Each path below is one point turned by a fixed rotation once a step. After each direction that follows a path, write how fast that rotation turns it, in degrees per step (0 if it stays still).
Each turn is a multiple of 5 degrees from 10 to 175, or 0.
Each row of a path follows its step; steps can be skipped.
Rotation 1:
step 0: [  2  -1  -2   1   5   5   2 -20   0   8   1   8  14  -1  10  -9  -7  -3
 -29  -1   9  -5   3   9   1  10   5 -10  -8  -2   6   5  -1  -4  -6  -3
   2   8   2  -6  -7   6   4   2   3   8   2   5   2   1  -9   5  -3 -10]
step 1: [  2  -8  -3   0   6   5   4  -7   9   1 -10   3  10   4  -9   3  -1  -8
   2   0  -1   5  -4  -5   0  22  10 -15  -6   7  13   1   0  -5   1   1
  11  -5  -1  13   9   1   3   7  12  -8  -5  13  -7   9 -17   1   2  -2]
step 2: [ 12   9  -8  -2   0  -4   1 -10  14 -11 -10   3  10   1  -9  -7  -3   5
   0   0 -10   2  -6   2   0   1  -4 -15   3  10  13  -5  -9  -3   2 -19
   0  -3  -3   6 -10   8 -10   9   8   0  -8  -2   7 -13   4  -1 -10   2]
step 3: [  3   7  16  -3  -8   4  -5 -14   6 -20  -5   8   5  -3  17   7  -9  10
  -5  -1  -8   0 -10  -5  -5   2   7  -7   1   4   7  -5   1   5 -17  -2
   2   2  -3   2  -1   2   2  -3   8   5  12   6   1  -5  -2   6  -6 -15]
step 4: [ -8   4 -16  -9  -4   5   3  -3   3 -12  -2  14   5   4  -3  10  -2   0
   0  -8  -7  -9  -8  -3  -6   8   9   6 -13   2  -5   4   3 -13  -4  -6
  16  -4  -8 -10  -2  12   3   1   6   6  -6   9   6  10  -5   3  -2 -13]
step 5: [ 11  -2 -12 -10   1   9   4  -6   6 -11  -4  -7  16   5 -10   5   0   1
 -11 -11   6  -2 -11  14  12  13   0   4   4   0   9   5  11   0  -8  -5
  -1   2  -7  -8  -9  -9  -5   8   3   0   4   8   4  -4  -7   7  -3   6]
step 6: [  5  -2   3 -11  -9   4   3 -11 -11  -5 -15   7  -3   5  -4   5   1   7
   1  -2 -16   7  -4  -2   0  12   9 -10   9  -9   1   4   0  -4   7  -1
  -3   9   4   7   9   1 -10  12   6   1   5  12   3  -6  -7  20  -4   2]
step 7: [  8  12  -4   3 -19  -2   1 -11  -3  -9 -11   7  16   0   0  -5  -1  -1
   8   1  -9  -6  -7   0   7   7   8  -8  -9  -9 -10   0  -1   2   9   4
   9  -9  -2  -4 -13   8   5  10   9  -1   3  -8   2 -11   5   2  -3  -8]
step 8: [  0   4   0 -11  -5   9  -7  -3   8  -8   0  -8   6  -9   2   1   7  -9
  -8  -3  -3   0 -14   0   3   2  -7  -7   7 -10   0 -12   3   1  -6   9
  18   8  -1  -9  -2  -6  -2   7   7  -2  -1   4   7  -7 -12  -2   3 -25]
step 9: [  3 -12  -3  -5   4   3   8  -7  -1   9  -7   7   8  -3   7  -3   6   6
 -17  -2 -13   0  -5   6  -2   0   8   8   7  -5   0   4  -7  -1  -1  -1
   5 -12 -11 -13  10   4  -7  12  11   0 -12  -2   6   2 -14  10  -6  -9]
[ 2  0 -1  1 -1  1  1 -3  1  0 -2  1  4 -1 -1  0 -1  0  0 -1  2 -1  5  0
  4 -1 -3 -1  0  0 -1  0  2  0 -1  1 -3  2 -1 -4 -3  3 -1  0  1  2  0 -5
  2  1  2 -5 -4  2] : 145
[-1  0  2  4 -2  0  2  2 -1 -1 -2  2  1  2 -3  0 -2 -3  3 -1 -1  0  2 -3
 -3  1  2  2 -1  3 -2  1  4  2  4 -2 -1 -2 -1 -1  0  2  5  1  2  0 -1 -2
 -1  2 -5  0 -1 -1] : 125
[-2  2 -1  0  0 -2  0 -3  0  0 -3 -1  0  1 -3  0  2  0 -2  0  0 -1  3 -5
 -6  0 -3  0  2 -1 -1  4 -1 -5  2 -1 -1 -1  0 -2 -1  1 -6 -2  0 -2 -2  0
  0  1  1  1  4 -2] : 155
